In the rows, 100 means zero.
Each path below is one point turned by a fixed rotation once a step. After each direction that follows a path, write how fast that rotation turns it, in degrees a step (0 if it stays still).
Each turn is a multiple of 5 degrees from 10 to 175, or 0.
Each row of a path follows its step; steps can be skipped.
Rotation 1:
step 1: 99 106 89 88 117 102 82 95 78 96 95 88 90 103 99 102 99 119 108 84 100 82 96 88 116 93 108 87 101 113 97 92 119 106 100 92 73 94 97 83 87 102 96 98 86 105 88 114 105 113 80 118 96 102 117 100 110 103 97
step 2: 110 94 88 114 96 99 69 106 92 94 91 103 114 78 104 105 103 102 88 108 98 92 84 81 94 83 109 96 94 101 94 120 116 110 101 74 103 87 80 105 97 104 84 97 98 90 102 94 95 88 77 119 97 105 96 99 96 97 94
step 3: 97 88 100 89 109 91 94 100 85 97 111 100 93 84 108 120 103 116 94 110 103 94 111 94 108 103 108 110 111 93 91 128 112 93 106 92 106 108 75 94 105 83 116 103 106 123 125 94 90 88 97 101 88 116 98 114 104 113 92
step 4: 100 97 116 82 115 93 103 115 84 95 79 99 92 98 105 76 85 117 114 105 96 94 92 103 98 107 115 99 94 96 106 105 108 96 107 89 129 109 81 107 84 90 113 88 97 111 95 104 98 100 105 115 111 92 93 97 91 125 95
step 5: 128 116 86 102 104 89 107 91 95 126 96 109 110 101 109 85 97 116 86 93 98 88 98 108 103 93 106 72 98 95 98 121 101 97 81 98 111 99 91 91 106 94 114 104 108 113 86 113 87 105 93 109 98 87 99 88 90 113 111
step 6: 105 102 89 99 105 111 98 98 93 96 96 89 105 100 105 93 129 121 98 82 110 99 100 107 95 112 123 98 109 101 85 102 90 84 99 61 94 97 87 85 104 97 103 92 108 102 79 107 95 101 96 97 92 89 105 114 116 94 115
step 7: 92 112 107 116 109 116 80 96 72 95 112 100 108 82 104 89 88 109 115 92 122 99 108 100 102 90 107 105 100 105 97 102 113 99 102 84 116 93 102 96 103 104 81 104 104 101 97 128 97 104 92 115 80 109 111 115 92 103 111
step 8: 100 98 99 88 120 109 69 93 103 100 87 91 94 99 89 97 95 120 95 98 99 103 96 88 97 75 106 104 115 100 120 112 109 102 76 101 99 100 96 97 98 75 107 94 103 93 112 107 87 93 84 122 90 107 105 114 100 91 98
step 9: 99 94 95 70 118 97 91 101 75 97 99 110 95 102 104 100 97 113 98 99 80 84 101 81 91 92 93 108 100 101 92 125 94 91 107 85 88 86 88 91 98 101 96 104 76 102 109 100 97 102 78 110 118 102 100 100 101 118 107
step 11: 108 100 107 89 101 97 100 108 100 110 110 97 96 68 97 82 101 125 94 102 107 85 111 106 96 101 103 92 103 110 86 94 96 100 92 95 120 107 93 78 107 78 107 93 106 121 98 95 87 85 107 99 90 99 95 102 122 125 97
step 12: 106 92 104 103 111 100 105 99 81 94 68 95 114 92 100 84 92 124 111 88 90 116 107 113 88 93 105 92 103 98 87 112 99 105 105 97 115 101 104 83 80 90 99 90 102 112 85 107 95 121 94 99 84 80 100 107 95 107 114
Directions:
101 101 104 98 102 103 101 101 97 106 95 101 99 102 95 98 100 101 104 99 99 101 104 104 98 97 101 99 100 102 108 101 105 102 98 107 100 102 105 97 94 100 104 100 96 101 100 98 101 100 101 106 98 100 98 100 102 103 99 -> 95
